(in the rows, 128 means zero)
First come named turns, each shown by rows before and after it. For each pair of rows after them, which turns, in which order, take the first row to the second? The first pair is done for you.
turn Q742:
[100  88 125 157 145 119 124 127 145 127 117 144 144 138 138 133  95 136
 132 149 128  94]  ->  [117  78 126 127 132 140 144 123 129 110 113 129 165 156 128 122 122  94
 130 117 123 114]
[124 174 165 100 108 117  99 106 131 144 147 151 117  94 127 131 160 131
 134 128 130 156]  ->  [102 165 130 144 115 112  83 102 159 158 138 166 112 107 141 128 126 140
 124 155 134 134]
[110 105  94 172 144 117 120 112 144 139 127 139 157 147 163 145  87 138
 118 155 131  96]  ->  [133  91 100 126 127 146 149 107 120 115 121 118 185 171 146 131 128  82
 117 110 123 125]
[137 140 134 117 124 119 151 141 138 132 118 122 130 111 148 128 101 136
 117 153 124 136]  ->  [135 132 121 121 122 125 152 139 144 129 113 124 134 122 150 125  98 125
 111 152 125 135]
turn Q166:
[140 171 118 121 127 115 152 127 133 137 123 142 104  86 140 104 149 160
 141 163 159 140]  ->  [144 159 111 119 127 111 158 121 131 127 120 139 107  92 147 102 147 163
 148 163 161 137]
[119 108 143 164 142 108 144  95 109 147 110 123 143 151 115 115 104 145
 142 135 158 105]  ->  [116 109 137 170 139 112 145  96 116 152 108 124 145 157 114 112 104 136
 134 135 157 106]
[104 168 139 143 124 152 104 118 129 152 141 137 129 120 125 132 116 130
 116 132 130 128]  ->  [109 166 151 133 128 144 105 112 117 143 146 134 128 110 125 137 118 147
 132 132 132 125]
[125 128 136 158 130 102 134 170 140 158 144 116 133 128 135 149 103 142
 103 136 121  94]  ->  [127 130 143 153 132 100 132 168 134 154 147 114 133 123 136 151 106 150
 109 136 121  93]
turn Q59:
[153 158 168 132 128  98 110 145 132 206 134 152 108  75 133 174 131 156
 122 150 110 142]  ->  [172 159 149 106 109  95 147 153 146 194 131 149 103  83 137 155 151 117
 104 139 118 174]
[148 125 118  92  96  85 153 141 130 150 127 147 122 133 151 147  85 112
 102 126 138 128]  ->  [138 133 100 102  96 128 129 119 129 152 107 158 121 153 128 130 103  73
 105 111 138 146]
[118 137 127 150 144 157  89  89 141 129 112 157 120 114 120 124 151 122
 137 152 148 134]  ->  [124 133 147 145 148 118 105 108 140 129 130 146 122  93 141 143 130 165
 139 169 146 110]
Now pairs of rows:
(two turns a pair)
[178 168 164 107 116 123 153 156 125 131 153 125 134 139 120 122 127  91
  90 113 101 168]  ->  [168 189 154 125 118 123 137 153 141 141 146 142 109 128 117 117 126  97
  89 128 108 179] | Q742 Q59
[139 157 122 101 124 145 131 105 130 108 123 127  99 126 114 117 168 105
 153 118 137 161]  ->  [115 158  98 148 136 128 108 106 157 126 119 146  81 122 131 123 129 138
 148 156 143 134] | Q742 Q742
[146 131 114 106 114  82 139 113 114  96 116 138 117  93 141 118 125 189
 147 143 153 138]  ->  [136 111  66 125 103  95 152 116 145  99  98 143 130 132 148  99 113 143
 118 145 154 139] | Q166 Q166
[110 102 179 134 146 151 137 169  96 147 100 111 189 119 146 140 114 101
 109 113  89  61]  ->  [116 103 189 125 149 141 140 167  87 140 108 109 185 107 148 145 116 118
 120 113  92  59] | Q742 Q166
[175 103 153  72 123  91 183 165 100  95 134  98 147 125 121 119 145 116
 113 108 110 137]  ->  [167 124 168  91 134  61 167 174 109 114 145 111 120  92 132 135 127 166
 119 140 115 123] | Q166 Q742
[135 114 126 108 137 106 167 135 138 137 111 106 154 112 115 116 133 131
 113 146 124 116]  ->  [130 116 124 114 140 102 162 136 142 140 112 110 150 110 117 119 127 140
 112 153 125 111] | Q742 Q742
[ 99 120 141 156 122 141 143 149 119 138 173 124 121 121  91 149 103 127
  98 123 108 114]  ->  [108 112 152 142 129 130 144 141 103 121 178 118 120 111  94 154 105 152
 121 123 111 109] | Q166 Q166
[133  93 172 100 127  98 168 153  93 119 153  81 175 127 159 160 109 166
 130 121 109  98]  ->  [137  82 113  93 108 138 186 136 115 103 124  90 177 173 148 119 133  82
 108  99 118 139] | Q166 Q59
[109 149 157 142 126 101 111 116 131 119 127 119 140  89 131 140  86 168
 129 156 134 115]  ->  [109 117 111 148 115 106 135 117 153 110 114 116 158 127 146 123  73 130
 105 154 135 112] | Q742 Q59
[134 116 147 121  98 137 135 142 101 133 145 114 179 166 134 147 138  79
  87 101 121 118]  ->  [133 150 190 124 107 115 117 154  92 152 163 119 154 122 131 168 139 126
  98 117 122 115] | Q166 Q742
